In the rows, 128 means zero.
One turn sends every row of this set to another row. A few are shown first. Where does it send the rows asked after them?
bekol: [167 127 124 132 135  94 135 105 133 144 166 111 121 113 125 110]
gaz: [120 112 137 134 131 120 125 129 145 112 135 128 139 183 140 155]
rut: [169 126 132 135  99 167 145 129 119 114  96 128 124 110 124 107]
rukuf: [121  89 134 134 126 122 127 140 138 117 126 138 121 180 129 152]
Mabaz: [119 133 129 117 114 123 149  97 126 172 139  99 141 112 148 130]
Gupa: [142 126 110 118 139 128 150 150 110  98 118 104 109 133  80 111]
namel: [169 131 112 128 136  97 129  89 126 155 150 108 135 126 124 109]
tud: [136 127 145 146 116 178 152 124 121 146 127 119 155 110 130 148]
ber: [136 109 155 152 112 167 148 130 121 152 137 121 156 113 121 145]
pigur: [125 144 135 105 112 127 147  90 128 172 123 100 131 129 147 134]
bisol: [164 132 134 141 131  88 123 101 133 147 155 101 123 119 128 114]
Tasit: [112 109 130 139 128 118 123 126 138 115 121 139 128 187 134 154]
visot: [111 101 130 124 139 112 124 132 146 112 128 131 127 176 142 151]
mipab: [102 118 107 113 142 114 139 137 116 113  79 116 127 136 117 150]
zivi: [140 142 160 128 105  87 137 114 141 117 110 137 140 159 126 101]
sile: [134 137 100 123 140 149 144 148 121 106 117  98 116 130  85 102]
Dubeb: [161 136 120 144 129  89 127  99 136 146 163 119 129 120 129 113]
lunu: [176 126 133 121 110 156 148 120 132 121  84 128 126 113 132 113]
Nozad: [115 105 153 119 138 123 130 118 141 116 129 144 126 187 140 145]
kek: [157 136 116 147 141  93 114 105 135 144 156 104 122 124 124 113]
pufeg: [108 131 113 117 146 110 148 124 120 126  72 132 131 131 119 146]
Pevo: [143 132 109 112 131 146 148 152 118  92 108 107 120 134  86 113]
sol: [142 125 107 118 140 138 158 152 123 101 106 108 111 130  91  98]
vig: [127 119 150 150 114 172 146 117 106 146 131 110 151 104 129 136]
Boti: [129 117 138 157 118 178 148 121 108 135 128 123 157 119 133 144]
Fono: [134 117 160 145 128 177 146 112 106 138 120 131 150 113 127 140]
nud: [147 140 152 130 110  84 123 122 155 107 130 142 135 155 133 115]
Mub: [144 137 105 110 145 132 152 141 116 107 104 108 133 141  80 109]

Dubeb goes to visot
rukuf goes to sile
Now these:
nud goes to mipab
zivi goes to pufeg
Gupa goes to Boti
Tasit goes to sol
Mub goes to Fono

